In the data rows, the value 50 means zero.
Some points, one per row:
tensor([32, 38, 36, 32, 47, 43, 35, 28, 56, 33, 41, 45, 32, 20, 42, 36, 37, 38, 23, 42, 36, 32, 41, 32, 35, 52, 35, 40,
        30, 35])
tensor([24, 32, 43, 36, 42, 45, 33, 28, 37, 33, 30, 30, 27, 40, 52, 18, 40, 43, 30, 37, 41, 29, 35, 40, 34, 49, 24, 34,
        37, 25])
tensor([65, 62, 48, 63, 54, 82, 70, 80, 63, 62, 70, 52, 70, 51, 57, 72, 54, 54, 68, 56, 63, 66, 70, 64, 58, 49, 69, 67,
        59, 73])
tensor([68, 58, 54, 57, 60, 57, 47, 71, 64, 53, 51, 51, 62, 51, 50, 70, 58, 51, 64, 45, 51, 51, 65, 55, 46, 57, 63, 70,
        59, 69])
tensor([43, 53, 41, 50, 52, 37, 47, 40, 48, 45, 43, 59, 43, 44, 45, 39, 41, 54, 34, 45, 45, 40, 38, 48, 51, 43, 45, 44,
        46, 43])
tensor([97, 63, 74, 84, 68, 78, 66, 79, 63, 68, 82, 72, 74, 90, 64, 75, 76, 62, 79, 73, 72, 76, 76, 76, 69, 60, 75, 69,
        70, 80])
tensor([30, 45, 50, 36, 42, 36, 35, 28, 30, 35, 19, 56, 28, 25, 42, 41, 48, 32, 37, 42, 38, 37, 43, 37, 43, 48, 27, 40,
        28, 24])
tensor([25, 30, 42, 29, 38, 32, 37, 23, 29, 27, 40, 44, 32, 27, 32, 25, 30, 44, 27, 36, 41, 30, 38, 38, 47, 48, 31, 36,
        41, 34])
tensor([28, 41, 50, 42, 45, 37, 39, 24, 53, 21, 31, 45, 41, 51, 42, 45, 48, 51, 33, 43, 42, 32, 35, 51, 45, 51, 35, 32,
        45, 37])
tensor([99, 64, 73, 91, 78, 89, 99, 99, 63, 93, 93, 76, 91, 97, 66, 97, 70, 72, 99, 71, 68, 99, 74, 83, 78, 62, 69, 69,
        72, 76])
tensor([33, 42, 44, 38, 46, 39, 39, 41, 42, 40, 41, 45, 36, 28, 34, 41, 49, 38, 29, 35, 34, 36, 35, 37, 35, 60, 37, 41,
        32, 32])
tensor([43, 51, 51, 56, 57, 41, 42, 45, 56, 40, 47, 46, 49, 55, 56, 45, 48, 49, 45, 47, 46, 39, 45, 39, 46, 52, 44, 53,
        51, 58])
tensor([64, 60, 63, 67, 73, 72, 50, 66, 58, 68, 72, 70, 63, 68, 56, 59, 58, 43, 59, 54, 49, 64, 66, 58, 59, 54, 69, 70,
        53, 67])
tensor([30, 39, 47, 20, 40, 36, 36, 28, 29, 30, 49, 61, 25, 45, 55, 43, 38, 35, 34, 43, 38, 35, 44, 33, 49, 51, 29, 30,
        42, 30])
tensor([78, 59, 54, 69, 66, 79, 62, 79, 53, 75, 65, 62, 71, 68, 64, 69, 66, 60, 73, 60, 56, 76, 75, 63, 58, 69, 72, 70,
        63, 71])
tensor([35, 43, 45, 31, 43, 41, 29, 32, 52, 37, 41, 52, 34, 44, 51, 48, 46, 46, 50, 48, 44, 47, 39, 42, 37, 43, 43, 37,
        39, 34])
tensor([51, 54, 60, 50, 60, 35, 46, 53, 50, 56, 48, 55, 44, 46, 59, 51, 60, 54, 45, 53, 48, 49, 48, 47, 49, 54, 58, 49,
        35, 50])
tensor([95, 64, 69, 89, 68, 79, 76, 99, 66, 81, 90, 71, 82, 99, 76, 82, 76, 69, 91, 61, 78, 94, 82, 74, 63, 71, 62, 69,
        60, 80])
tensor([50, 52, 57, 48, 56, 53, 43, 42, 45, 46, 54, 49, 45, 46, 60, 53, 57, 47, 49, 48, 39, 43, 55, 44, 44, 50, 59, 47,
        49, 47])
tensor([37, 42, 38, 40, 42, 46, 45, 33, 49, 44, 43, 49, 33, 34, 49, 45, 48, 40, 32, 42, 51, 35, 37, 48, 46, 40, 36, 35,
        37, 37])
tensor([44, 48, 41, 47, 34, 50, 42, 55, 45, 38, 38, 34, 39, 51, 46, 60, 47, 42, 45, 41, 42, 42, 40, 41, 45, 45, 55, 46,
        43, 43])
tensor([88, 69, 70, 82, 60, 63, 71, 80, 55, 72, 66, 63, 80, 77, 70, 87, 70, 57, 68, 60, 67, 67, 75, 68, 65, 47, 74, 67,
        70, 75])
tensor([55, 57, 57, 59, 60, 45, 57, 52, 43, 58, 47, 60, 47, 53, 53, 56, 56, 48, 59, 58, 52, 58, 55, 49, 53, 53, 60, 53,
        63, 58])
tensor([29, 38, 46, 24, 42, 36, 46, 27, 45, 34, 27, 43, 38, 23, 42, 45, 37, 49, 35, 48, 39, 36, 36, 29, 37, 43, 30, 34,
        37, 35])
tensor([24, 29, 41, 30, 40, 39, 27, 26, 45, 32, 27, 50, 30, 28, 36, 36, 30, 37, 31, 48, 38, 34, 34, 31, 37, 42, 32, 31,
        37, 24])
tensor([74, 74, 62, 77, 62, 66, 66, 85, 55, 66, 63, 62, 73, 64, 60, 69, 60, 59, 73, 59, 59, 65, 80, 59, 65, 55, 68, 64,
        58, 75])
tensor([25, 31, 34, 28, 41, 41, 34, 24, 40, 25, 28, 45, 28, 30, 23, 41, 28, 36, 22, 41, 38, 29, 34, 44, 40, 42, 30, 28,
        40, 25])
tensor([27, 37, 35, 36, 36, 35, 25, 20, 29, 37, 29, 38, 33, 44, 42, 55, 34, 43, 23, 42, 41, 21, 33, 34, 41, 28, 34, 34,
        31, 25])
tensor([42, 46, 48, 44, 49, 33, 50, 35, 36, 44, 49, 37, 47, 56, 39, 56, 43, 49, 45, 51, 42, 47, 39, 44, 49, 38, 42, 49,
        50, 46])
tensor([71, 62, 57, 63, 57, 52, 53, 64, 64, 55, 62, 57, 60, 69, 65, 64, 61, 52, 53, 57, 52, 66, 69, 46, 53, 66, 67, 55,
        57, 64])
tensor([26, 44, 43, 25, 37, 37, 39, 37, 39, 37, 40, 52, 37, 38, 34, 43, 37, 47, 31, 38, 51, 31, 35, 31, 45, 36, 30, 30,
        38, 36])
tensor([28, 41, 45, 40, 50, 32, 26, 24, 50, 32, 26, 41, 22, 32, 38, 49, 44, 39, 26, 45, 39, 30, 33, 42, 43, 39, 37, 31,
        38, 29])
tensor([78, 72, 64, 66, 66, 76, 66, 78, 71, 73, 69, 53, 71, 75, 67, 64, 56, 57, 77, 52, 67, 65, 78, 59, 55, 54, 71, 61,
        63, 71])
tensor([54, 60, 56, 59, 57, 63, 56, 72, 54, 58, 45, 49, 61, 59, 58, 51, 55, 58, 73, 50, 50, 60, 51, 57, 50, 56, 57, 68,
        63, 68])
tensor([80, 69, 63, 66, 65, 66, 59, 75, 58, 81, 57, 68, 74, 79, 64, 62, 63, 61, 87, 58, 56, 82, 80, 61, 63, 58, 65, 69,
        68, 73])
tensor([38, 32, 40, 35, 30, 32, 38, 32, 41, 34, 36, 50, 42, 32, 36, 29, 35, 39, 41, 54, 34, 41, 40, 31, 52, 40, 48, 40,
        34, 42])
tensor([54, 51, 60, 44, 53, 49, 52, 48, 43, 54, 53, 44, 51, 52, 53, 63, 52, 51, 58, 50, 50, 51, 48, 53, 45, 49, 52, 55,
        60, 48])
tensor([35, 35, 43, 40, 51, 38, 38, 30, 53, 30, 34, 42, 45, 37, 47, 53, 54, 54, 31, 41, 46, 33, 40, 51, 44, 39, 31, 33,
        40, 50])
tensor([77, 74, 59, 72, 53, 73, 78, 86, 60, 75, 83, 58, 78, 79, 67, 81, 67, 62, 71, 67, 55, 69, 76, 76, 63, 55, 66, 69,
        68, 73])
tensor([39, 47, 56, 51, 45, 41, 43, 30, 41, 30, 37, 33, 40, 28, 57, 47, 44, 48, 37, 48, 43, 46, 37, 41, 35, 42, 36, 39,
        46, 32])
tensor([45, 57, 58, 48, 50, 42, 56, 46, 57, 46, 45, 57, 61, 40, 47, 54, 49, 51, 51, 50, 65, 43, 50, 58, 53, 50, 44, 55,
        67, 54])
tensor([46, 57, 50, 48, 44, 35, 48, 50, 64, 52, 56, 50, 59, 59, 49, 54, 48, 54, 46, 51, 49, 45, 60, 58, 55, 47, 51, 48,
        64, 57])
tensor([30, 35, 41, 38, 46, 39, 41, 25, 39, 31, 42, 39, 37, 21, 34, 39, 37, 51, 39, 47, 46, 33, 40, 42, 38, 48, 41, 34,
        49, 50])
tensor([73, 66, 52, 74, 64, 55, 67, 71, 61, 67, 87, 59, 87, 77, 59, 67, 61, 63, 71, 63, 70, 66, 82, 57, 67, 58, 71, 65,
        70, 76])
tensor([31, 38, 43, 35, 45, 41, 42, 31, 52, 41, 28, 33, 44, 25, 49, 36, 32, 40, 45, 38, 43, 35, 34, 47, 34, 52, 35, 42,
        41, 41])
tensor([45, 44, 40, 43, 39, 41, 41, 35, 42, 38, 34, 38, 42, 55, 44, 40, 46, 43, 38, 48, 42, 41, 38, 28, 46, 43, 49, 49,
        34, 40])
tensor([22, 35, 41, 36, 42, 36, 41, 17, 59, 35, 29, 39, 35, 38, 46, 29, 38, 43, 23, 39, 42, 33, 34, 46, 38, 43, 42, 33,
        37, 37])
tensor([29, 50, 41, 37, 48, 46, 38, 44, 48, 42, 46, 44, 38, 43, 50, 36, 42, 49, 42, 56, 50, 49, 34, 49, 48, 56, 50, 48,
        42, 35])
tensor([31, 42, 50, 40, 43, 34, 41, 37, 56, 37, 28, 39, 40, 37, 44, 40, 41, 45, 31, 43, 49, 40, 33, 42, 43, 56, 32, 38,
        50, 46])
tensor([32, 31, 54, 37, 36, 37, 40, 31, 42, 33, 30, 29, 39, 39, 34, 37, 41, 52, 32, 40, 41, 39, 41, 42, 41, 37, 32, 39,
        39, 30])
tensor([30, 34, 46, 39, 50, 47, 41, 30, 58, 36, 34, 43, 41, 34, 34, 42, 44, 48, 37, 50, 44, 36, 48, 39, 50, 41, 42, 48,
        51, 41])
tensor([39, 55, 44, 38, 45, 38, 40, 42, 45, 39, 51, 42, 45, 35, 48, 45, 50, 36, 46, 59, 45, 37, 44, 43, 57, 51, 55, 44,
        42, 52])
Here are 40 more points, each followed by its number:
tensor([62, 62, 58, 56, 55, 55, 64, 43, 54, 52, 51, 44, 60, 61, 58, 52, 60, 51, 61, 51, 46, 51, 62, 58, 47, 60, 58, 56,
        64, 65]) 0
tensor([44, 38, 42, 42, 49, 48, 52, 55, 43, 54, 52, 44, 55, 50, 45, 35, 45, 49, 50, 56, 53, 48, 47, 54, 53, 63, 50, 56,
        62, 49]) 1
tensor([56, 55, 49, 47, 52, 34, 40, 42, 31, 41, 46, 56, 39, 38, 50, 51, 58, 47, 38, 52, 47, 41, 59, 49, 57, 46, 51, 43,
        40, 41]) 2
tensor([33, 40, 37, 40, 41, 40, 32, 32, 45, 46, 44, 40, 35, 36, 35, 31, 38, 43, 36, 41, 42, 34, 38, 36, 43, 51, 36, 40,
        39, 37]) 3
tensor([52, 61, 54, 58, 58, 57, 60, 56, 61, 53, 53, 46, 70, 62, 51, 58, 54, 54, 62, 56, 51, 51, 59, 52, 46, 52, 58, 59,
        56, 57]) 4
tensor([55, 54, 51, 64, 57, 50, 46, 57, 38, 61, 52, 50, 49, 45, 63, 58, 59, 38, 56, 47, 47, 53, 60, 40, 55, 49, 58, 73,
        44, 47]) 5
tensor([55, 54, 50, 55, 52, 48, 54, 51, 52, 51, 52, 61, 54, 59, 40, 66, 55, 48, 49, 52, 57, 42, 57, 62, 52, 51, 62, 59,
        65, 62]) 6
tensor([23, 34, 38, 34, 51, 39, 38, 20, 37, 33, 27, 34, 42, 25, 37, 38, 36, 45, 34, 34, 52, 28, 28, 43, 29, 40, 26, 38,
        43, 35]) 7
tensor([60, 57, 59, 61, 53, 41, 53, 43, 53, 47, 60, 46, 64, 53, 48, 48, 54, 48, 55, 53, 58, 51, 50, 55, 47, 52, 58, 55,
        64, 54]) 8
tensor([44, 49, 43, 56, 47, 52, 53, 54, 48, 44, 46, 55, 57, 65, 46, 42, 48, 53, 60, 54, 58, 56, 52, 48, 61, 44, 55, 61,
        55, 55]) 9
tensor([28, 46, 48, 30, 53, 35, 35, 26, 47, 40, 30, 39, 37, 20, 51, 22, 47, 49, 32, 36, 48, 31, 42, 43, 42, 40, 40, 32,
        47, 35]) 10
tensor([49, 59, 46, 44, 48, 63, 49, 53, 50, 49, 49, 51, 48, 55, 50, 57, 47, 45, 54, 53, 38, 57, 57, 59, 51, 51, 59, 48,
        45, 57]) 11
tensor([38, 39, 49, 46, 46, 36, 30, 40, 36, 36, 36, 55, 20, 33, 37, 42, 45, 38, 27, 45, 43, 40, 42, 34, 46, 54, 47, 35,
        37, 36]) 12
tensor([59, 57, 48, 61, 53, 55, 54, 61, 43, 61, 59, 50, 55, 68, 46, 48, 55, 50, 53, 49, 55, 59, 47, 54, 58, 64, 56, 78,
        57, 62]) 13
tensor([40, 40, 43, 37, 51, 36, 30, 40, 33, 26, 46, 38, 21, 37, 38, 41, 43, 36, 30, 46, 37, 39, 34, 30, 44, 40, 44, 29,
        28, 25]) 14
tensor([36, 48, 45, 31, 44, 37, 43, 46, 58, 36, 41, 40, 38, 44, 45, 34, 46, 46, 37, 43, 42, 38, 34, 35, 40, 38, 46, 53,
        37, 42]) 15
tensor([41, 50, 44, 59, 42, 50, 51, 58, 55, 47, 44, 45, 56, 39, 48, 40, 50, 50, 45, 45, 58, 56, 46, 55, 54, 48, 32, 59,
        63, 61]) 16
tensor([41, 49, 40, 39, 58, 54, 39, 29, 50, 42, 29, 43, 34, 36, 50, 40, 45, 41, 40, 55, 41, 42, 35, 49, 42, 42, 41, 45,
        34, 46]) 17
tensor([29, 29, 52, 33, 40, 35, 36, 29, 50, 35, 36, 41, 34, 30, 41, 37, 42, 43, 27, 42, 47, 33, 32, 42, 42, 44, 31, 29,
        43, 39]) 18
tensor([30, 33, 37, 47, 37, 40, 38, 36, 37, 37, 41, 55, 34, 39, 46, 42, 41, 42, 39, 48, 39, 31, 37, 36, 46, 56, 41, 40,
        31, 28]) 19
tensor([34, 35, 41, 41, 39, 45, 39, 43, 53, 51, 40, 38, 37, 34, 44, 42, 41, 42, 44, 47, 57, 46, 33, 43, 43, 49, 44, 35,
        48, 57]) 20
tensor([30, 36, 36, 41, 41, 33, 43, 37, 39, 41, 48, 41, 39, 31, 30, 41, 37, 41, 41, 46, 39, 37, 34, 39, 42, 57, 46, 45,
        38, 39]) 21
tensor([52, 58, 51, 51, 45, 66, 52, 53, 44, 56, 48, 55, 56, 48, 55, 42, 44, 50, 64, 55, 49, 59, 57, 55, 51, 54, 51, 61,
        57, 59]) 22
tensor([20, 29, 25, 28, 33, 42, 31, 28, 32, 29, 33, 38, 30, 22, 31, 32, 36, 45, 31, 37, 42, 31, 34, 37, 36, 50, 35, 41,
        43, 36]) 23
tensor([40, 36, 36, 31, 41, 37, 39, 42, 33, 42, 39, 47, 44, 41, 50, 62, 32, 49, 42, 51, 41, 44, 36, 50, 34, 54, 39, 46,
        43, 37]) 24
tensor([72, 65, 64, 71, 57, 67, 75, 78, 61, 61, 70, 50, 78, 73, 61, 65, 65, 67, 66, 60, 76, 66, 83, 76, 62, 40, 67, 63,
        61, 67]) 25
tensor([70, 66, 59, 66, 58, 65, 62, 67, 61, 60, 70, 55, 71, 66, 61, 52, 59, 50, 72, 60, 65, 59, 68, 71, 67, 59, 73, 65,
        70, 69]) 26
tensor([54, 58, 52, 59, 51, 49, 56, 54, 40, 70, 52, 68, 55, 71, 57, 63, 60, 49, 55, 50, 47, 59, 52, 50, 54, 67, 62, 69,
        55, 59]) 27
tensor([39, 41, 50, 34, 36, 48, 31, 42, 47, 39, 45, 47, 38, 34, 45, 45, 42, 49, 44, 43, 40, 42, 40, 46, 40, 53, 43, 42,
        31, 33]) 28
tensor([70, 76, 57, 65, 64, 48, 76, 70, 68, 60, 58, 66, 81, 65, 59, 53, 58, 65, 60, 66, 63, 58, 70, 60, 60, 56, 69, 78,
        73, 71]) 29
tensor([38, 44, 45, 48, 45, 34, 46, 29, 53, 36, 50, 51, 38, 46, 46, 44, 48, 43, 42, 48, 45, 39, 47, 49, 52, 47, 50, 44,
        42, 44]) 30
tensor([26, 36, 42, 28, 40, 39, 41, 25, 53, 39, 35, 51, 35, 38, 38, 39, 39, 45, 36, 38, 46, 38, 40, 37, 39, 37, 27, 31,
        37, 44]) 31
tensor([27, 33, 49, 26, 39, 45, 29, 35, 50, 29, 36, 41, 27, 38, 43, 35, 40, 46, 37, 29, 43, 33, 39, 33, 39, 40, 33, 34,
        41, 32]) 32
tensor([92, 70, 61, 80, 62, 87, 85, 79, 65, 75, 75, 64, 81, 75, 65, 73, 68, 70, 81, 71, 60, 84, 73, 68, 62, 57, 71, 72,
        66, 66]) 33
tensor([36, 39, 39, 33, 46, 32, 35, 24, 34, 28, 35, 51, 32, 46, 43, 38, 42, 38, 31, 40, 44, 32, 40, 36, 38, 34, 56, 27,
        30, 36]) 34
tensor([48, 58, 54, 53, 51, 53, 51, 49, 54, 59, 47, 47, 53, 50, 52, 60, 56, 47, 49, 50, 50, 63, 50, 52, 53, 50, 62, 59,
        62, 62]) 35
tensor([41, 45, 43, 40, 52, 42, 35, 36, 49, 41, 39, 46, 30, 36, 38, 39, 49, 41, 35, 36, 39, 28, 38, 40, 46, 39, 41, 42,
        43, 35]) 36
tensor([42, 48, 44, 48, 52, 39, 45, 49, 49, 43, 52, 39, 42, 51, 43, 34, 43, 42, 54, 48, 38, 52, 49, 48, 44, 53, 45, 48,
        33, 41]) 37
tensor([40, 39, 45, 41, 46, 28, 48, 36, 37, 35, 38, 43, 27, 49, 42, 39, 39, 43, 31, 41, 46, 38, 37, 43, 43, 44, 38, 32,
        44, 39]) 38
tensor([38, 41, 44, 49, 49, 41, 38, 34, 47, 44, 46, 51, 42, 33, 43, 49, 45, 54, 39, 40, 39, 41, 43, 49, 47, 49, 43, 46,
        34, 39]) 39
Which of these numbered points is nearest to each point below by angle, seen from the average point of the first points? Its number follows each.
tensor([48, 51, 52, 54, 49, 52, 35, 50, 44, 49, 59, 42, 46, 45, 41, 39, 56, 36, 47, 46, 41, 55, 42, 39, 45, 54, 48, 55,
        39, 37]) > 37
tensor([49, 55, 45, 58, 53, 42, 43, 48, 41, 50, 46, 59, 40, 70, 46, 47, 51, 49, 43, 53, 49, 50, 48, 41, 53, 53, 50, 42,
        45, 46]) > 27
tensor([43, 38, 54, 39, 41, 27, 42, 49, 41, 46, 47, 57, 46, 41, 49, 62, 44, 42, 46, 42, 48, 52, 42, 45, 50, 46, 46, 48,
        48, 49]) > 24
tensor([46, 49, 42, 54, 40, 51, 44, 49, 49, 47, 51, 61, 52, 41, 49, 59, 46, 48, 49, 57, 61, 49, 52, 55, 50, 53, 53, 48,
        49, 49]) > 6
tensor([64, 66, 53, 66, 59, 61, 60, 57, 46, 56, 68, 61, 55, 74, 68, 47, 58, 49, 62, 60, 43, 51, 75, 51, 58, 55, 67, 59,
        57, 67]) > 26
tensor([43, 54, 49, 53, 48, 49, 45, 59, 51, 48, 50, 50, 46, 56, 44, 47, 46, 47, 54, 46, 43, 52, 53, 48, 50, 36, 53, 57,
        45, 58]) > 9
tensor([37, 40, 45, 43, 46, 36, 26, 31, 36, 37, 32, 37, 25, 36, 50, 45, 49, 45, 29, 43, 39, 26, 38, 47, 34, 32, 28, 36,
        35, 23]) > 36
tensor([58, 56, 48, 54, 50, 37, 57, 56, 50, 54, 61, 51, 57, 55, 51, 70, 54, 57, 50, 49, 44, 55, 62, 50, 54, 49, 56, 58,
        63, 58]) > 29
tensor([60, 56, 55, 52, 54, 51, 52, 57, 44, 61, 56, 52, 54, 48, 53, 58, 43, 59, 56, 50, 43, 54, 49, 51, 56, 58, 47, 65,
        58, 57]) > 13
tensor([52, 56, 61, 63, 55, 60, 38, 52, 39, 43, 49, 41, 43, 49, 59, 63, 53, 45, 50, 52, 45, 51, 49, 46, 44, 54, 48, 61,
        40, 41]) > 5
tensor([99, 70, 76, 90, 70, 95, 90, 99, 71, 88, 95, 72, 84, 99, 67, 80, 69, 61, 99, 63, 68, 92, 76, 78, 77, 60, 70, 66,
        65, 80]) > 33
tensor([63, 63, 60, 57, 56, 65, 59, 66, 47, 65, 58, 42, 59, 53, 57, 56, 57, 60, 66, 33, 46, 56, 55, 58, 48, 63, 59, 63,
        61, 68]) > 0
tensor([49, 51, 56, 62, 58, 61, 58, 54, 46, 46, 57, 62, 47, 51, 42, 57, 54, 46, 50, 52, 47, 43, 60, 67, 53, 48, 61, 44,
        53, 53]) > 6
tensor([42, 50, 43, 49, 46, 47, 40, 51, 48, 41, 51, 53, 50, 53, 41, 31, 43, 41, 46, 49, 43, 47, 50, 48, 47, 50, 43, 53,
        42, 45]) > 37
tensor([52, 50, 47, 55, 44, 54, 54, 59, 55, 66, 47, 58, 44, 51, 42, 49, 47, 46, 55, 50, 47, 63, 63, 50, 53, 58, 59, 61,
        58, 56]) > 22
tensor([94, 68, 71, 77, 60, 99, 90, 96, 70, 89, 86, 70, 86, 96, 74, 87, 66, 72, 96, 63, 72, 88, 72, 80, 74, 65, 66, 72,
        66, 70]) > 33
tensor([42, 41, 43, 44, 43, 53, 47, 36, 48, 39, 41, 50, 42, 38, 53, 49, 51, 49, 43, 50, 37, 32, 44, 55, 47, 53, 46, 35,
        45, 39]) > 19
tensor([33, 49, 39, 37, 43, 29, 35, 24, 43, 39, 44, 45, 40, 29, 40, 21, 42, 40, 32, 49, 35, 38, 39, 38, 43, 49, 42, 36,
        44, 34]) > 3
tensor([54, 49, 49, 50, 42, 40, 47, 47, 47, 48, 52, 51, 52, 44, 51, 50, 53, 51, 39, 48, 53, 50, 45, 48, 45, 61, 53, 53,
        61, 54]) > 8
tensor([25, 40, 37, 38, 48, 39, 34, 27, 46, 35, 41, 46, 40, 33, 43, 25, 30, 39, 30, 50, 32, 35, 39, 37, 47, 40, 42, 34,
        37, 33]) > 3
tensor([99, 72, 62, 80, 74, 96, 89, 99, 73, 91, 89, 78, 92, 85, 63, 85, 69, 67, 87, 65, 78, 97, 73, 76, 69, 63, 70, 67,
        60, 74]) > 33
tensor([49, 50, 47, 43, 49, 36, 56, 41, 45, 42, 35, 51, 42, 49, 41, 53, 44, 48, 46, 46, 42, 39, 37, 54, 43, 45, 49, 38,
        51, 53]) > 38
tensor([55, 53, 49, 50, 47, 37, 55, 54, 58, 63, 59, 60, 55, 44, 43, 50, 46, 50, 51, 50, 60, 47, 58, 57, 48, 46, 57, 55,
        56, 54]) > 29
tensor([48, 48, 48, 43, 43, 40, 48, 58, 44, 56, 48, 36, 49, 58, 46, 47, 46, 59, 52, 54, 49, 48, 57, 40, 43, 51, 58, 54,
        63, 47]) > 1
tensor([47, 47, 45, 53, 47, 40, 38, 40, 64, 42, 52, 47, 37, 40, 56, 62, 47, 44, 41, 57, 42, 42, 51, 51, 50, 41, 57, 40,
        53, 49]) > 30
tensor([49, 47, 49, 48, 48, 52, 55, 40, 55, 42, 55, 52, 56, 47, 54, 45, 52, 50, 36, 54, 50, 42, 48, 47, 48, 42, 47, 41,
        55, 58]) > 8
tensor([44, 46, 48, 45, 45, 47, 51, 37, 55, 36, 53, 52, 51, 48, 48, 59, 49, 50, 33, 55, 50, 46, 52, 39, 45, 56, 53, 41,
        47, 50]) > 30
tensor([44, 45, 47, 52, 41, 37, 50, 43, 63, 47, 62, 50, 50, 45, 38, 37, 44, 49, 45, 56, 47, 48, 45, 52, 50, 42, 61, 51,
        50, 59]) > 30
tensor([56, 55, 54, 53, 58, 61, 44, 50, 50, 55, 52, 54, 48, 44, 50, 46, 62, 50, 47, 47, 54, 48, 61, 47, 53, 43, 55, 57,
        50, 54]) > 5
tensor([43, 56, 49, 47, 56, 59, 50, 58, 51, 52, 50, 41, 47, 53, 50, 50, 48, 50, 55, 52, 41, 50, 46, 48, 42, 49, 44, 46,
        45, 52]) > 11
tensor([32, 33, 45, 39, 37, 38, 40, 36, 40, 36, 29, 40, 39, 28, 40, 37, 41, 49, 27, 47, 48, 34, 29, 43, 47, 34, 38, 24,
        41, 38]) > 18
tensor([97, 68, 66, 82, 65, 96, 85, 96, 63, 84, 80, 66, 79, 85, 68, 80, 73, 67, 82, 56, 72, 84, 74, 69, 59, 59, 67, 64,
        66, 69]) > 33
tensor([41, 45, 44, 59, 49, 45, 46, 50, 40, 50, 48, 47, 49, 40, 44, 53, 47, 45, 52, 44, 47, 43, 46, 44, 40, 46, 54, 57,
        39, 43]) > 21
tensor([29, 34, 52, 31, 42, 30, 35, 30, 52, 31, 30, 39, 30, 32, 41, 45, 42, 46, 37, 43, 47, 26, 39, 42, 54, 42, 40, 38,
        45, 45]) > 18
tensor([37, 41, 35, 32, 46, 41, 38, 25, 35, 38, 31, 44, 38, 42, 36, 40, 42, 41, 26, 37, 43, 33, 33, 37, 34, 35, 45, 30,
        29, 26]) > 34
tensor([61, 64, 63, 56, 54, 61, 57, 63, 55, 52, 59, 48, 66, 52, 44, 67, 52, 61, 66, 48, 65, 62, 62, 58, 57, 49, 66, 68,
        58, 67]) > 25
tensor([28, 38, 41, 23, 34, 41, 34, 16, 35, 29, 38, 47, 33, 25, 30, 36, 29, 48, 26, 50, 43, 33, 36, 42, 42, 39, 40, 36,
        37, 34]) > 23
tensor([79, 68, 65, 72, 70, 80, 75, 73, 65, 73, 72, 56, 75, 59, 67, 85, 72, 59, 72, 53, 56, 76, 74, 60, 59, 67, 65, 70,
        68, 75]) > 33
tensor([45, 49, 44, 45, 47, 59, 45, 41, 41, 45, 67, 61, 44, 45, 44, 52, 47, 44, 46, 55, 43, 50, 58, 42, 55, 39, 57, 51,
        48, 55]) > 11
tensor([22, 46, 46, 31, 42, 37, 37, 18, 34, 32, 43, 55, 37, 40, 50, 37, 38, 40, 37, 43, 43, 31, 34, 33, 45, 47, 32, 32,
        38, 23]) > 19
tensor([40, 52, 45, 41, 55, 40, 47, 41, 43, 47, 39, 34, 52, 36, 45, 52, 48, 37, 40, 41, 44, 46, 36, 41, 44, 52, 40, 42,
        44, 45]) > 7
tensor([43, 50, 51, 49, 51, 40, 54, 37, 46, 36, 47, 55, 40, 44, 53, 59, 47, 54, 42, 46, 57, 45, 50, 45, 45, 46, 41, 46,
        39, 51]) > 38
tensor([52, 47, 58, 52, 52, 52, 59, 46, 70, 47, 45, 47, 60, 37, 53, 58, 47, 56, 46, 34, 61, 52, 37, 58, 42, 50, 58, 57,
        57, 55]) > 35
tensor([99, 64, 64, 71, 64, 79, 84, 99, 64, 88, 79, 76, 81, 98, 66, 74, 72, 64, 90, 66, 60, 83, 65, 72, 73, 60, 73, 63,
        59, 76]) > 33
tensor([44, 44, 51, 49, 48, 38, 40, 47, 52, 47, 51, 49, 37, 33, 48, 42, 47, 45, 48, 56, 37, 42, 39, 42, 42, 56, 42, 43,
        38, 33]) > 28
tensor([50, 55, 56, 56, 55, 38, 46, 50, 60, 49, 54, 36, 42, 41, 45, 52, 48, 58, 56, 49, 51, 58, 49, 44, 45, 42, 50, 52,
        67, 56]) > 8
tensor([77, 67, 59, 75, 52, 68, 64, 66, 58, 65, 69, 64, 77, 83, 70, 61, 62, 48, 71, 63, 60, 65, 70, 63, 73, 61, 64, 70,
        61, 76]) > 26
tensor([22, 30, 43, 34, 45, 37, 35, 30, 41, 37, 20, 35, 37, 13, 38, 47, 41, 41, 30, 41, 41, 33, 38, 36, 32, 50, 27, 35,
        36, 32]) > 7
tensor([99, 68, 77, 81, 66, 99, 98, 99, 71, 93, 93, 84, 84, 99, 66, 90, 76, 74, 99, 66, 82, 94, 76, 81, 84, 61, 72, 67,
        74, 67]) > 33
tensor([52, 66, 55, 56, 53, 58, 46, 63, 36, 54, 64, 59, 49, 59, 60, 65, 46, 42, 56, 59, 50, 60, 66, 37, 62, 46, 65, 65,
        47, 52]) > 5
tensor([32, 51, 51, 35, 37, 40, 42, 47, 49, 38, 33, 39, 36, 31, 44, 49, 46, 54, 56, 40, 53, 45, 42, 49, 41, 54, 39, 48,
        38, 53]) > 28
tensor([97, 67, 60, 83, 60, 92, 85, 99, 63, 89, 83, 64, 95, 77, 67, 68, 66, 61, 90, 66, 77, 97, 72, 67, 76, 67, 69, 72,
        72, 67]) > 33
tensor([19, 35, 42, 34, 44, 32, 38, 41, 56, 45, 38, 41, 42, 43, 39, 36, 41, 45, 50, 44, 46, 38, 40, 53, 41, 40, 41, 41,
        43, 40]) > 31
tensor([99, 71, 68, 86, 80, 99, 97, 99, 69, 99, 94, 76, 86, 99, 71, 97, 71, 79, 99, 75, 80, 99, 79, 82, 86, 68, 63, 70,
        67, 71]) > 33
tensor([31, 36, 44, 29, 33, 36, 36, 15, 44, 31, 40, 46, 34, 33, 36, 45, 35, 47, 23, 45, 35, 34, 31, 37, 34, 31, 34, 32,
        34, 29]) > 31
